In the rows, zero is written as 128.
Each path below is one point turned by a fixed rotation once a step. After each direction that follows a path, write how fast that rotation turns it, in deg/step (0 if it stays still).
Each turn is a multiple of 5 degrees from 10 to 175, or 0.
Each row of a path follows its step; steps can be skipped.

step 0: [139 122 128 130 128 119 111 134 134 126 127 122 132 129 145 131 109 119
 132 103 129 131 139 124 125 132 134 132 140 119 121 125 119 125 134]
step 1: [128 121 115 119 131 138 131 129 135 112 131 125 117 130 134 132 118 120
 130 127 150 136 127 128 134 141 134 114 123 138 115 135 139 136 139]
step 2: [126 112 111 119 145 126 115 117 132 122 127 119 126 124 118 118 123 124
 131 143 135 118 117 122 120 131 124 128 118 120 138 123 113 127 133]
step 7: [130 121 126 114 127 126 122 133 136 128 123 129 135 144 116 128 122 141
 140 140 127 131 135 124 122 153 132 136 121 144 116 133 128 134 136]
step 8: [124 109 129 111 127 124 114 129 126 122 137 135 141 115 131 130 124 128
 136 128 133 114 133 132 118 126 132 125 111 131 128 123 129 121 105]
step 9: [123 128 117 128 123 110 124 138 114 116 120 139 133 123 136 129 118 137
 118 113 140 132 136 130 123 131 108 127 125 126 138 121 127 140 133]
step 11: [110 117 122 123 118 135 118 127 131 135 128 118 138 124 128 129 117 137
 127 126 145 124 119 137 115 123 147 139 122 120 131 140 125 119 122]
step 12: [124 129 125 113 134 130 131 126 126 131 121 141 146 130 132 121 111 135
 127 126 144 131 153 124 126 129 124 130 137 118 135 125 133 123 144]
step 16: [136 119 113 123 129 115 126 129 141 129 131 131 142 144 142 124 118 128
 129 132 128 140 118 120 128 132 138 128 135 126 122 130 104 127 119]
Speeds:
[124 126 127 128 128 126 132 130 128 132 129 133 128 132 128 130 128 127
 128 127 128 128 128 130 131 128 128 126 130 132 119 124 124 130 134] => 120
[126 129 127 132 128 124 129 127 128 128 128 130 130 129 133 124 129 129
 129 128 135 127 125 130 128 128 128 128 131 133 130 130 137 131 131] => 135
[130 131 129 128 127 129 124 128 121 127 130 130 126 132 129 127 129 122
 125 120 127 126 126 130 128 130 129 126 124 127 129 131 128 130 131] => 80
[129 125 135 128 124 128 126 124 133 128 127 124 127 129 123 132 126 129
 127 124 128 132 126 129 128 129 132 127 128 131 124 128 132 131 127] => 110

step 1: [123 123 124 130 124 114 124 125 120 127 129 145 124 137 127 120 122 128
 123 105 125 131 129 149 118 132 142 123 132 143 131 132 131 122 132]
step 2: [126 133 134 136 133 116 121 128 120 106 125 133 119 127 139 127 128 130
 121 137 139 137 140 130 125 118 111 132 135 140 130 119 120 122 141]
step 3: [125 124 128 138 132 108 117 132 132 134 117 109 124 134 121 125 111 125
 123 124 134 132 144 122 126 133 133 135 119 119 134 124 124 140 134]
step 4: [133 135 130 126 136 107 132 139 130 130 127 147 115 133 128 125 127 142
 145 121 134 129 127 135 127 131 139 121 135 127 142 141 127 133 129]
step 10: [129 127 142 134 132 118 125 143 128 128 113 136 124 132 132 128 112 132
 145 127 152 131 136 128 118 130 133 137 129 124 134 133 129 138 125]
step 11: [129 126 126 126 137 115 134 137 132 123 119 138 108 139 124 111 134 124
 131 113 115 134 130 126 136 134 122 121 123 130 140 124 114 133 123]
step 12: [139 124 125 134 133 116 121 137 116 122 133 125 135 135 126 125 148 136
 119 117 138 127 136 127 119 144 126 123 137 127 124 138 120 118 141]
step 13: [123 123 139 141 125 122 122 133 119 123 108 132 124 140 134 119 118 123
 133 131 118 125 140 133 105 124 134 136 134 132 121 131 135 122 132]
step 17: [117 134 130 131 136 118 148 135 133 133 116 137 113 133 134 119 134 133
 130 118 136 142 139 124 118 143 123 137 124 129 134 127 123 134 126]
Speeds:
[131 122 126 126 128 133 127 128 124 130 129 126 128 131 130 128 134 125
 130 128 122 126 132 130 126 128 127 129 133 132 126 132 131 131 129] => 55
[127 128 127 129 128 124 125 122 127 127 130 125 127 126 131 127 124 131
 126 133 129 128 132 131 129 122 128 125 127 130 129 128 134 133 130] => 60
[132 133 134 132 132 133 128 132 130 126 127 126 132 129 127 130 132 131
 127 129 133 129 129 129 124 124 125 128 130 130 129 127 130 129 125] => 140
[126 128 128 122 124 128 127 128 128 129 129 132 126 128 127 128 133 128
 128 126 128 136 129 134 128 125 126 124 124 129 130 130 126 128 123] => 110
[133 129 126 129 126 126 129 125 127 122 132 124 133 126 128 124 128 126
 132 125 127 133 126 127 132 129 123 128 131 132 130 127 127 125 129] => 110
[129 129 127 130 128 128 134 126 125 125 124 130 125 126 126 131 130 125
 125 122 131 127 128 127 133 124 129 123 133 127 124 126 129 131 130] => 110

step 1: [129 121 132 124 129 117 136 126 125 132 125 126 123 128 125 130 128 120
 139 124 126 131 128 123 122 102 126 125 122 137 136 141 136 145 126]
step 2: [136 127 146 127 124 144 135 124 130 118 134 128 124 131 118 118 120 123
 127 124 132 134 121 125 136 127 125 138 125 146 129 134 125 139 127]
step 3: [129 122 138 128 128 145 137 108 132 139 123 131 129 128 122 141 136 129
 135 127 125 123 121 123 114 123 123 127 129 135 116 128 123 128 132]
step 4: [116 129 134 127 130 133 137 123 118 128 128 139 125 126 119 127 128 127
 135 134 143 116 139 133 124 124 133 136 147 130 126 140 125 139 125]
step 8: [126 132 121 124 132 120 137 133 128 140 139 141 124 127 125 131 132 115
 137 129 140 138 120 129 129 124 132 124 125 136 135 133 127 151 133]
step 9: [128 118 137 124 125 133 125 140 136 127 128 128 134 132 115 131 127 129
 134 127 126 131 118 126 134 120 131 134 129 157 132 123 138 134 127]
step 13: [124 130 141 131 126 128 135 112 128 126 132 116 130 139 114 121 132 118
 130 121 125 134 132 116 121 128 119 139 134 143 126 130 127 129 135]
step 14: [121 128 143 133 141 145 137 119 119 128 130 133 121 125 115 139 127 123
 135 135 129 130 118 131 120 133 133 128 130 124 129 138 127 125 140]
step 17: [134 125 132 126 130 136 134 124 137 143 128 118 143 140 124 130 136 133
 131 125 125 126 126 131 119 139 141 126 127 138 132 137 139 140 137]
Speeds:
[133 130 133 131 128 129 127 124 130 130 128 129 125 133 127 130 127 128
 126 127 123 122 127 131 128 134 124 127 130 128 131 124 131 127 131] => 100
[130 126 126 124 131 127 131 124 133 133 127 129 129 128 132 130 130 129
 131 128 124 130 126 123 125 132 127 123 124 124 127 132 129 130 125] => 155
[127 130 125 130 128 125 132 127 127 128 124 127 125 127 123 127 124 128
 124 126 124 130 130 132 129 130 132 127 129 126 126 135 132 132 131] => 115
[125 130 122 128 127 127 120 128 126 131 132 133 130 130 127 128 127 133
 127 129 126 130 128 127 128 129 130 128 124 132 131 126 132 131 129] => 35
[128 133 129 128 128 135 126 126 127 130 126 124 132 125 126 131 132 130
 125 129 125 129 129 129 126 129 131 128 126 128 129 130 121 125 131] => 100
[126 124 128 129 128 125 128 129 128 132 128 125 127 131 125 126 131 132
 128 124 123 128 127 129 127 120 129 123 129 131 125 126 128 122 130] => 175

step 1: [127 139 125 135 127 131 135 125 129 127 129 135 132 107 130 125 129 127
 128 123 108 129 122 127 134 117 119 125 127 126 118 136 126 132 125]
step 2: [136 126 138 125 134 138 137 141 129 130 127 128 125 115 125 115 137 126
 139 133 123 121 139 129 136 122 131 122 138 129 127 125 129 134 134]
step 6: [132 132 129 136 131 129 129 112 123 130 126 133 126 110 138 124 132 121
 122 125 112 124 130 138 133 118 132 128 125 129 120 137 125 134 127]
step 8: [126 136 128 131 134 129 136 131 121 124 131 121 124 121 127 123 140 131
 135 131 122 136 130 121 130 129 126 120 128 141 132 115 117 147 130]
step 9: [136 138 116 131 125 121 120 137 138 125 132 119 128 114 140 124 128 118
 129 135 122 124 136 126 133 125 119 131 127 131 131 133 120 133 135]
step 10: [138 128 121 131 129 133 135 128 131 114 138 140 127 123 141 114 136 122
 136 121 134 128 133 133 130 125 122 129 130 126 134 124 138 131 123]
step 11: [130 127 128 135 133 125 127 116 118 127 122 134 135 116 129 122 141 111
 127 124 113 128 131 131 132 130 135 132 121 127 124 124 128 140 127]
step 13: [129 135 124 132 128 136 145 132 132 122 129 129 119 115 124 117 131 132
 140 127 124 138 124 127 132 128 125 119 128 137 125 125 119 139 136]
step 15: [136 130 116 126 129 128 129 129 135 126 137 133 129 125 144 115 146 127
 128 130 123 130 132 128 127 122 119 137 128 129 135 119 132 127 119]
Speeds:
[123 126 128 134 130 126 124 129 126 130 133 125 126 125 132 132 129 127
 124 134 127 129 126 132 130 126 126 130 125 126 126 128 129 127 130] => 130
[126 133 128 127 124 132 131 131 129 131 129 129 128 123 125 129 128 133
 124 134 130 124 127 127 125 128 132 128 131 128 127 126 127 133 129] => 65
[127 125 127 125 125 133 128 123 128 127 128 126 129 128 134 130 130 124
 127 126 131 125 125 124 126 131 128 127 126 124 124 126 130 130 134] => 60

step 0: [128 125 127 132 124 118 138 131 137 121 124 129 141 130 122 127 107 124
 117 130 130 134 119 136 129 114 127 120 133 134 134 126 128 124 122]
step 7: [126 129 126 125 122 144 123 124 140 120 120 127 121 123 131 124 121 126
 123 135 138 140 126 133 122 131 121 119 130 112 127 122 131 119 138]
step 8: [130 124 137 136 129 138 130 123 135 134 112 131 133 135 138 136 124 127
 126 143 136 132 129 118 129 127 123 119 136 135 124 123 129 116 135]
step 9: [124 134 134 124 124 137 134 131 128 135 125 127 122 138 137 133 137 139
 131 144 143 139 131 132 133 125 117 122 133 122 125 136 123 135 131]
step 10: [130 125 136 128 106 133 127 132 131 122 135 130 136 136 133 139 127 125
 132 139 135 128 123 137 133 120 118 120 128 133 141 136 127 125 134]
step 14: [129 136 136 135 127 131 130 130 136 140 127 130 117 122 123 134 129 136
 134 116 147 131 127 135 124 120 134 120 139 125 120 133 124 129 121]
step 15: [120 128 142 129 114 133 122 119 135 130 121 126 131 116 125 131 118 125
 130 129 139 130 122 141 138 123 140 127 131 133 136 128 120 128 120]
step 16: [122 129 130 135 129 120 127 111 129 129 125 123 136 129 128 147 121 138
 124 131 136 131 133 139 124 124 134 125 133 140 121 129 133 136 117]
step 17: [118 131 123 124 125 125 135 123 132 115 128 113 120 129 122 135 117 132
 131 128 139 137 131 139 126 124 123 127 130 121 139 120 132 130 115]
Speeds:
[124 128 131 129 127 120 129 125 127 126 127 129 126 132 132 125 126 128
 126 126 122 131 129 128 130 126 128 127 127 123 124 124 127 125 130] => 20
[125 130 128 126 127 129 123 135 127 125 128 127 129 130 125 131 127 132
 128 124 122 132 129 125 123 127 127 126 126 131 132 125 127 130 129] => 55
[131 129 129 131 123 128 125 132 131 131 131 133 129 133 130 122 128 131
 128 130 128 129 135 128 130 127 126 130 131 128 130 132 129 127 131] => 25
[130 132 129 129 129 125 131 131 129 129 129 130 133 131 126 131 132 122
 132 131 126 128 126 127 126 124 130 130 124 121 129 131 128 128 127] => 40

step 0: [119 137 122 121 138 138 128 141 135 134 140 136 139 122 140 135 130 120
 134 138 130 138 137 141 123 136 132 143 117 119 130 142 142 129 124]
step 1: [128 133 126 129 122 132 144 144 124 127 113 148 137 109 126 131 135 122
 132 143 137 135 133 127 133 119 116 123 142 129 136 134 124 127 118]
step 2: [115 141 139 112 122 145 131 131 126 124 113 131 116 128 126 135 134 135
 119 124 120 142 133 130 119 113 135 120 137 126 124 130 125 124 143]
step 7: [128 120 120 130 127 138 135 142 143 127 129 150 126 117 117 116 127 140
 139 130 121 114 135 112 126 127 130 125 130 130 124 128 113 138 124]
step 8: [121 140 122 117 141 149 123 120 127 131 120 129 127 129 126 117 141 132
 124 135 113 137 114 127 122 135 130 129 125 143 122 122 117 143 127]
step 9: [116 132 136 129 131 123 129 126 140 120 119 124 137 145 123 124 133 121
 147 138 129 130 112 126 138 131 115 137 140 119 125 121 133 144 136]
step 10: [124 124 137 130 132 134 129 113 134 129 136 133 130 137 125 137 117  99
 123 136 121 122 129 106 131 121 129 120 140 131 134 120 127 124 134]
step 11: [141 138 133 122 130 128 126 125 130 127 146 111 124 128 123 116 113 127
 121 120 136 137 126 129 143 134 126 126 146 137 130 124 111 119 136]
step 14: [128 136 123 108 132 126 145 110 122 138 130 131 128 130 138 116 133 130
 125 127 137 132 135 141 121 132 144 127 133 125 127 129 130 150 123]
Speeds:
[131 128 128 125 133 126 128 125 127 121 132 127 130 129 125 127 130 126
 132 128 125 129 128 129 128 126 129 123 128 125 126 124 133 125 123] => 65
[128 127 125 134 128 130 129 127 128 125 126 129 125 124 127 133 127 126
 132 126 132 123 126 123 127 128 125 131 133 125 127 129 132 128 124] => 125
[129 129 129 123 126 132 127 125 125 132 128 128 124 129 131 125 128 131
 126 126 132 131 125 122 128 127 128 123 130 128 125 130 126 126 122] => 120
[130 129 126 132 127 129 123 126 128 128 133 128 129 125 131 124 123 131
 125 125 130 128 131 126 133 129 127 128 125 125 133 124 132 125 130] => 55
[127 128 125 135 131 132 124 129 127 131 133 128 127 128 128 132 130 124
 123 130 122 129 127 130 129 128 126 124 126 130 127 132 128 129 125] => 145
[129 123 130 125 132 127 126 131 130 126 130 132 129 127 138 131 125 125
 130 127 128 125 128 127 132 125 132 129 128 127 127 128 124 130 127] => 110
[129 132 132 128 127 137 127 130 131 128 126 129 132 132 126 131 130 125
 132 128 130 132 127 128 131 124 128 130 129 130 133 126 128 126 127] => 45

step 1: [129 129 114 123 134 127 144 135 123 116 127 136 135 122 122 139 136 134
 135 126 132 125 142 108 134 137 138 129 127 120 118 125 127 136 136]
step 2: [124 134 132 143 134 139 123 129 134 128 117 130 129 122 112 122 128 125
 118 124 140 133 146 117 130 113 121 129 122 135 132 140 136 126 121]
step 7: [139 128 128 128 136 125 139 127 132 131 139 125 139 118 131 118 117 135
 115 130 133 129 139 122 121 108 133 128 116 134 116 127 131 113 127]
step 8: [130 122 137 129 134 131 113 128 128 137 133 120 116 115 124 129 135 133
 132 133 132 136 140 130 142 137 129 146 128 120 120 124 124 120 144]
step 9: [119 141 126 136 128 121 129 147 126 120 125 125 139 123 120 134 136 127
 134 114 130 132 123 117 118 124 138 126 117 120 126 114 131 118 139]
step 12: [139 134 133 140 126 128 123 138 129 127 130 136 140 137 122 119 123 132
 110 130 142 124 122 124 134 114 135 117 118 118 137 122 125 130 138]
step 14: [135 134 110 131 135 118 118 138 129 119 137 126 137 121 133 118 142 121
 131 129 138 127 137 126 123 135 122 129 123 112 138 124 131 118 117]
step 15: [140 134 128 125 126 133 118 134 135 136 126 130 121 133 137 123 120 145
 115 132 136 143 123 124 121 124 124 128 116 136 124 123 148 118 130]
step 16: [137 127 126 125 123 135 127 120 120 119 139 144 129 122 123 131 132 130
 143 135 119 144 126 124 132 142 129 142 130 113 127 127 134 126 143]
Speeds:
[130 128 126 126 133 128 130 130 128 130 131 124 125 126 131 126 134 130
 123 123 131 129 130 123 125 130 126 129 131 127 125 133 129 128 130] => 55
[127 120 130 130 128 132 124 132 128 132 132 130 125 125 129 131 123 126
 129 131 128 128 124 123 128 129 125 129 129 131 128 130 128 128 127] => 140
[130 130 127 124 127 130 125 134 128 125 126 131 124 128 130 127 132 131
 132 124 125 127 123 129 128 127 125 129 130 131 128 123 128 125 124] => 70
[128 125 125 126 129 128 130 125 130 130 124 126 127 131 130 132 127 133
 129 128 133 131 128 129 132 132 132 132 130 132 133 126 125 126 130] => 145
[131 126 130 129 130 129 128 128 126 129 129 133 128 126 124 124 130 126
 126 128 132 131 127 132 130 128 125 133 130 124 133 126 124 132 126] => 175
[122 124 129 126 127 132 128 132 121 124 126 125 128 126 125 130 129 131
 128 127 131 130 130 130 129 123 128 124 131 128 127 129 127 130 131] => 40

step 3: [119 130 126 124 118 140 119 126 112 108 111 121 128 130 133 118 130 135
 127 129 121 132 131 122 133 134 129 133 140 117 110 131 131 128 132]
step 5: [122 123 116 143 138 131 126 118 139 130 139 124 130 120 131 125 127 127
 139 124 114 130 128 112 146 114 122 119 136 131 132 130 135 138 125]
step 6: [141 136 115 135 111 128 130 133 135 127 141 125 119 131 118 132 128 127
 135 121 118 137 146 119 115 123 133 126 141 133 121 129 127 119 126]
step 9: [122 129 118 126 136 143 124 133 135 117 123 123 131 123 125 127 116 143
 139 136 119 132 145 128 138 132 131 140 122 118 129 124 131 141 114]
step 11: [135 130 120 116 120 119 139 116 126 129 139 135 117 117 124 117 119 126
 142 109 111 131 131 128 128 122 121 123 134 124 124 137 135 127 131]
step 12: [137 126 125 128 132 130 138 116 123 131 127 116 125 135 138 132 141 133
 131 127 120 119 151 122 132 118 138 113 131 143 127 128 139 124 123]
step 14: [126 129 131 128 123 138 138 123 129 109 122 120 133 135 117 118 122 134
 124 125 124 119 126 122 133 127 123 153 138 122 118 119 134 130 113]
step 15: [124 128 130 131 133 135 119 129 120 109 125 129 122 118 128 123 124 144
 141 125 119 138 124 127 142 132 118 126 127 138 120 147 131 117 122]
step 17: [132 130 112 131 121 130 126 115 145 134 127 132 123 137 131 119 132 131
 145 130 125 129 136 120 123 118 131 127 146 143 129 124 139 133 137]
Speeds:
[123 124 127 132 126 125 124 128 128 127 127 124 127 127 133 129 129 125
 129 127 127 132 124 125 131 128 128 124 126 128 122 127 125 124 132] => 145
[127 129 129 126 133 131 124 132 127 127 128 131 127 123 129 129 130 125
 133 131 123 127 123 125 127 128 124 132 128 125 129 127 131 126 125] => 65
[123 130 123 128 128 124 126 131 129 128 128 133 122 128 130 125 127 125
 124 126 125 125 131 127 127 123 127 123 128 129 131 127 131 131 130] => 60
